In the data rows, 128 means zero.
Here are some points:
[147 126 121 147 116 160 160 116 128 134 135 114  81 166 106 186 135 136
 122 143 121 103  98 188 103]
[135 116 109 114 111 119 104 116 168  72  90 155 147 133 126  92 115 107
 129 109 129 139 114  69 161]
[136 118 107 117 138  87 176 122 146 139 164  93 101 130  81 103 166 155
 110 158 181 101 105 120  95]
[131 143 107 138 103 145 121 152 129 197 125  99 118 143 107 190 159 142
 121 151 122 156  97 201  66]
[190 108 156 126 108 112 130  99 150 161 224 118 165  97  65  42 131  84
 108 235 255  98 190 103   9]
[120 141 121 107 130 147 124  97 125  93  95 135 123  89 139 114 106 123
 123 125 137 159 158 101 139]
[ 55 139 105 159 127  96 125 133 159 125 182 159 125 100 114  18 122 104
 197 164 172 119  97  51 132]
[124 110 164 138 139 173 123 162 141 141  88  64 212 184 118 182 208  98
 102 118  94   0 240 191 165]
[105 131  82 154 126 165 160 132 126 109 107 144 110 120 151 192 175  68
 105 147  85 104 199 116 135]
[161 100  57 194 124 147 164 174  86 118 129  82  67 194 109 178 114 144
 138 136 122  76  10 238 127]
[106  91 128 106 130 144 117  88 130 103 107 155 137 138 149  81  46  78
 127  57 122 215 203 111 177]
[130 158 162 103 128 148 120 118 147  97 157 122 131 111 110  87 110  89
 112  92 117 128 136  96 166]
[137 153 108 123 132 132 136 123  90 163 102 122 113 126 112 168 137 140
 105 161 112 110 101 166  79]
[148 126 128 104 129 143 130 110 162 127  82 101 106 132 122 156 181 103
 106 141 125  83 124 113 133]
[134 151 116 138 130 156 135 121 129 104 148 162 159 114 140  61 103 102
 115 110 122 154 139  94 152]
[113 103 141 144 131 170 123 142 147 111  95  93 144 105 150 188 172 127
  98 151  90  55 175 162 134]
[137 136 150 133 120 137 155  92 141 113 106 119 142 111 118 149 171  81
 104 180 133  52 221 105  27]
[158 133 121 101 156 166 131 123 142 105 164 128 156 102 181  87 122 165
 145  71 152 143 101  78 197]
[128 126 133 110 133 145 136 104 157  94 132 136 123 110 164  90  74 147
 149  94 135 155 134 100 144]
[125 111 148 153 167 153 162 139 119 119  79 104 125 189 104 150 107 137
 104 134  63 119 105 174 115]
[126 129 103 132 115  82 125 103 160 115 159 137 160 129 124  57 121 100
 117 128 210 140 166 107 145]
[106 135 141  99 122  51 101 115 164  89 143 168 109 101 140  98 107 150
 130  98 176 193 134  89 162]
[121 122 160 157 104 127 137 141 146 130  67  90 141 141 103 211 153 114
  58 172  32  93 148 169  70]
[117 127 126 159  84 184 130 137 104 154  87 130 116 176  66 193 116 147
  77 176  41 140  93 174  64]
[112 140 131 114 133 119  76 117  71 188  81 142 119 100 107 176 128 146
  95 148  79 191  75 168  63]
[127 132 127 152 124 135 100 156  62 183  94 132 100 138 124 186 150 136
 134 133 125 147  85 169 116]
[113 154 109 123 117 113 141 134 141  89 152 143 121  86 123  81  90  97
 176 107 118 167 146  84 167]
[159 143 169  97 149 189 136 136 121 159 129  30 212  99 221 167 175  95
 126 102  93  76 161  82 165]
[ 99 122 112 121 122 100  50 181 193  99 133 172 114  97 126  56  30 211
 194 107 103 135 119 103 157]
[135 125 138 132 122 110 132 109 139  63 146 109 143 124 174  85  71 138
 132  87 142 153 124  91 195]
[154 116 127 116 121 105 165 112 147 126 225 108 169  93  99  21 193  74
 159 144 233  53 180  63 129]
[140 168 111 175  93 129  74 162  19 185  83 150 117 162 104 212 142 160
  80 140 104 169  89 210  76]
[136 128  99 152 119 117 131 131  67 196 108 123 107 209  75 196 136 156
  74 136  83 135  68 191  54]
[107 129 154  89 125 190 143 121 149 109  70 113 148 127  92 190 165 122
 102 140  69  94 157 146 102]
[126 114 128 147 145  90 127  88 138  94 159 141 168  87 149  54 121  83
 138 129 218 127 213  68 139]
[120 168  73 147 136 154 140 170 112 123  62 152  90 158 121 181 155 134
 122 133  45 136  79 157 124]
[135 120 110 135  91 139 150 136 104 137 108 138 130 145  65 161 145 134
  92 151 108 118  95 209  94]
[ 95 132 110 131 152 154 136  83 112 152  72 165   8 175 217 192 133 172
 100 122  37 108  85 146 171]
[134 127 114 104 145 124 111 100 178  91 116 135 118 137 168 108 110 126
 175  92 163 165 136  78 162]
[124 127 163 125 123 154 119 126 139  75  97 147 135 119 177 175 106 127
 122  82  36 153 103 118 152]
[160 138 114 148 112 127 106 160  72 219  94 147 106 166 123 212 140 146
 121 166 136 154  90 215  74]
[126 148 134 115 131  62 125 116 149  80 138 134 117 124 137 112 124 142
 115 109 216 167  92  92 201]
Here are 16 more points, each followed by its number:
[117 112 126 124 128 136 130 116 185 131 131 146 115 124 140  47  86 119
 193 102 177 132 111  89 159] 0
[154 138 120 141  99 148 149 162 145 127 152 124  85 129 109 161 143 153
  77 153 129 123 100 116  87] 1
[107 141 138 138 138  61 144 104 169  94 144 141  88 118 156  49 128 160
 143 117 176 133 148  93 156] 2
[136 130 110 133 132 142 149 149  92 163 119  90 132 161 129 168 138 131
  82 154 108 132  78 173  71] 3
[117 117 113 165  90 121 150  97 138 167 123 134 133 162  76 199 159 155
 115  94  78  91 107 167  74] 4
[117 143 102 104 121 118 117 123 133  96 123 142 141 105 150  86  89  97
 177 104 111 145 160 109 154] 5
[153 154 142 108 140 117  88 115 138  78 108 133 153 100 132 128  69  78
 162  92 116 169 183  90 189] 6
[119 148 140 117 116 140 129 143 110 162  85 127 114 112 151 188 145 143
  94 195  89 159 109 134  70] 7
[155 142 105 148 133 133 124 163  72 162 121 115  80 157 139 208 146 109
 159 119  81 151  31 197 129] 8
[ 97 111 128 120 118 142 133 159  81 188 122 118 111 126 137 183 135 139
 126 111 128 132 101 183  95] 9
[158 121 118 103 128  97 179 103 164 132 255  98 148  46 134   0 166 119
 192 155 249  84 128  44 128] 10
[ 84 107 133 139 122   0  43 147 167 113 154 164 134  95 133  70  59 141
 143 141 163 196 100  73 120] 11
[143 140 106 148  74 120 103 154  91 162 101 109 120 149 113 179 116 177
  86 128 119 155  79 210  37] 12
[115 156 108 114 106 139  92 164 129 156  99 133  69 172  96 189 152 146
 102 105  74 136  43 126 106] 13
[133 124 101  96 133 160 142 136 160 126 107 121 206 116 127 173 196  54
 112 164  52  75 196 138 108] 14
[134 128 123 106 114 109 107 140 135 131 179 135 142 105 137  66 119 137
 107 105 122 141  98 128 130] 15
Which of these numbered points is nearest to each point below, ignoring the 2 directions in which the first points spread most? Its number follows each.
[ 85 130 131 111 130  38 107 135 194  94 158 143 127 120 141  89 111 173
 137 108 190 120 111  93 173] > 2
[149 147  89 145  94 137 110 108 136 142 118 118 101 176  79 187 160 148
 120 135  69 150  30 175  58] > 13
[162 136 133  97 135  59  78 141 171  96 148 134 117 108 133  91 105 164
 147 102 185 146  95  75 163] > 13
[ 61  97 133 161 111  50 123 108 186  75 165 145 139 129 150  86 113 151
 154  92 255 174 132  44 220] > 2
[135 135 121  84 137 117 141 142 159  97 149 151 100 113 123 107 115 159
 109 128 155 163 105 103 145] > 1
[107 150 128 107 127  88 173 114 172  99 227 141 107  54 126  30 146 135
 180 122 183  92 125  89 122] > 10
[147 151 121 142 131 123 100 148 137 132 146 177 139 114 103  21  65 137
  49 195  94 121 118 129 128] > 15
[152 145 146 132 154  93  70 130 131  65 130 149 104 115 182 146  76 148
 127  62 145 185 114  99 247] > 6
[105 122 116 119 145 114 102 135 160 121 134 164 103 106 152  30  15 139
 200 103  89 154  86 103 141] > 0
[147 130 116 114 107 136  86 172  55 175  91 152  86 147  97 195 164 147
 106 138  53 183  57 197 100] > 15
[204  65 149 178  69  90 206  81  67 192 140 113 163 158  79 167 146 125
  94 176 190  43 186 229   0] > 12
[134 125 148 111 140 168 142 119 121 136 113 117 107 116 124 173 125  83
  85  90  70 145 147 112 174] > 6
[ 92  95 133 137 141  15 110 145 162 105 111 108 105 117 126  41  80 167
 172 132 221 202 105  58 128] > 11
[124 127 138 117 135 121 126 111 127 182 120 137 121 125 108 194 138 153
  95 127  93 161 117 124  19] > 7
[ 64 105 161 169 127  11  95 141 209 134 153 126  89 118 124  30 108 174
 179 125 207 157  77  27 120] > 11
[163 101 139 119 132  64 175 137 131  93 192 114 118  88 127  68 164 125
 125 150 195  95 149 117 129] > 2
[126 144  92 199  67 145 104 138  60 209  94 133 104 150  63 200 154 135
 127 122  66 153  92 163  86] > 4
[146 127 127 117 136  58 130  81 129 186 169 125 137 129  69   0  84  70
 106 255 255 148 172 105  24] > 11
[134 140 116 119 132 159 114 177  65 130  96 121 106 190 121 203 160 108
 167 121  72 195  51 221 123] > 8
[133 135 119 160 102 102 115  97 168 119 150 169 147  85 124  16  77  91
 228 129 168 149 142  69 144] > 0
[142 164  68 151 126 136  75 228  82 171 104 133  94 176 123 207 149 143
 120 143  71 175  62 136  85] > 13
[115 122 133 129 131  22 141 139 168 124 217 145 110 106 148  22 128 156
 143 158 198 141  64 117 120] > 10
[107 126 115 142 128  73 161 170  50 170 109 129 100 129 108 201 127 146
 134 111 115 133 103 185  74] > 9
[133 115 115 124 127 146 149 108 124 135 117 146 156 112 105 108 135 105
 160 122  78 100 148 105 130] > 5
Here are 16 other points, each followed by its number:
[ 84 117 119 132 111 102 136  99 165 120 162 132 144 103 138  61 175 126
 142 119 202 110 109  80 160] 0
[136 119 125 115 150 113 101 139 138  75 119 148 135 121 147 109  76 143
 114  91 120 170 108  89 174] 1
[179 108 160 155 127 103 179 121 104 140 130 108 147 172 100 154 155 102
  84 167 206  53 181 204  81] 2
[133 136 111 128 110 126 157 124 164  79 154 123 153 113 156  99 133 118
 152 133 158 119 157  61 167] 3
[128 170  96 184  84 152 103 140  55 163  83 113 118 150  72 175 139 138
 138 137  82 153 101 178  76] 4
[133 144 130 123 111 148 141 110 119 134 124 143 129 132 137 172 118 130
  93 115 106 146 137 137 156] 5
[135 124 125 125 157 111 131 156 148  81 197 144 128 128 208 128 139 145
 125  68 146 137 119  94 198] 6
[161 136 108 134 132  91 115 160 105 142 143 139  92 132 117 167 149 154
 101 159 162 119  55 169 103] 7
[162 113 115 128 134 135 118 113  84 161  91 135 106 139 114 182 133 168
 108 142 122 136  82 175 107] 8
[ 99 114 121 129 106 188 140 122 151 133 102 144 144 110 148 118 114  71
 129  69 139 134 166  97 209] 9
[169 115 114 147  83  97 150 116 106 170 172  98 112 149  80 132 148 183
 107 195 249  50 118 197   1] 10
[ 95 135 126 130 136  88 110  98 162  92 104 128 139 116 135  62  67 145
 125 130 174 195 138  98 185] 11
[131 128 122 131 151 144 128 160  91 106  72 103 100 153  94 192 130 154
 104 148  86 134 100 160 123] 12
[145 114 109 109 123 162 134 132 136 137 194 109 162 101 159  72 171 129
 126  85 137  95 103  90 161] 13
[152 123 159 129 147 167 136 163 146 121 174 135 142 116 203  95 150 120
 140  71 160  89  99  92 255] 14
[153 120 130 125 150 173 154 130 119 110 126 105 109 172 143 186 153 144
 117 126  67 107 115 203 154] 15
Which of these numbered points is nearest to each point below, ignoring the 2 directions in which the first points spread most? Its number follows each.
[165 117 124 145 152  28 117 171 166  66 181 150  90  99 156  78 140 148
 115 117 193 150  63  76 153] > 7
[108 140 146 109 116  66 145 120 173 135 221 143 138 119 175  21 161 118
 161 100 247 103 131  88 136] > 0
[136 123 108 106 164 175 144 142 137 105 158 125 153 109 154  24 122 121
 148  57 145 126 136  53 221] > 13
[129 163 144 105 118 145 130 144 120 149 186 123 144 108 219  28 153 119
 141  22 207  96 147  78 255] > 14
[148 136  88 142 117 106  95 178  75 143 131 160  58 181  89 188 141 136
 139 119  98 166  14 178 125] > 7
[153 123 115 104 158 167 118 144 139 110 160 205  77 100 185 106  39 195
 172  77 162 245  62  89 234] > 8
[157  94 144 162 143 168 121 109 134 120 124  96 129 150 110 162 156 145
 106 107  97  83 161 192 145] > 15
[127 114 124 125 126 153 156  96 119 125 116 125 136 148 107 193 152 121
  81 167  84  96 205 161  87] > 5
[135 106 104 133 134 168 152 141 112 125 172 128 148  96 142 108 142 130
 157  72 168 123 129  88 162] > 13
[138 178 102 156  73 123  99 184  32 219  96 151 101 149  98 163 109 146
  94 126  81 161  82 164 122] > 4
[106  85 166 109 137 129  77 202 123 148  75 100 174 128 115 200 153  71
 109  95  13  53 224 116 180] > 9
[130 112 159 152 142 201 179 130 106 109  74  87 112 159 134 199 151 134
 102 111  57 101 115 167 155] > 15
[106 127 101  91 136 168 125 109 115 105 119 124 128 123  72 144 168 113
 122 194 105  52 199  93  37] > 12
[125 136 150 111 134  82 102 127 136 112 144 147 126 103 147  92  85 143
 142 144 109 134 134 118 135] > 1
[148 132 146 132 118 151 162 124 103 140 100 114 131 149 126 166 133 118
  76 160 129  34 179 248  46] > 2
[ 89 117 119 106 135 117 148 136 153  95 166 118 158 102 118  50 151 124
 147 133 169 103 135  91 143] > 0
[139 125 162 129 149 200 168 139 133 142 199  63 125  65 180  46 190 116
 218  81 217 100 127  69 208] > 14
[ 97 119 160 118 127  37  71 158 116 128 134 135  85 125 142 103  99 194
  76 147 246 194  40 149 177] > 7
[122 125 144 111 152 134 109 111 141  66  93 121 128 103 121 138  40 159
 204  42 104 184 134  61 163] > 12
[173 136 133  95 140 124 126 120 188 100 147 151 126 106 190 122  76 102
 161  72 126 200 120  89 193] > 5
[137 113 125 116 132 192 148 135 134 123 110 107 130 148 121 170 152  77
  84 130 109  36 255 153 114] > 9
[131 121 142 118 136 174 174 133 100 123  91  98 143 162 107 189 152 162
 119 141 108  94 152 223 121] > 15
[ 98 129 123 133 109  46  88 132 174  87 213 173 121  98 157  27  86 157
 171  93 196 180 112  60 159] > 7
[121 129 107 150 140 134 138 100 203 109 204 132 169  14 110   7 104  73
 249 122 141 131 176  28 149] > 4
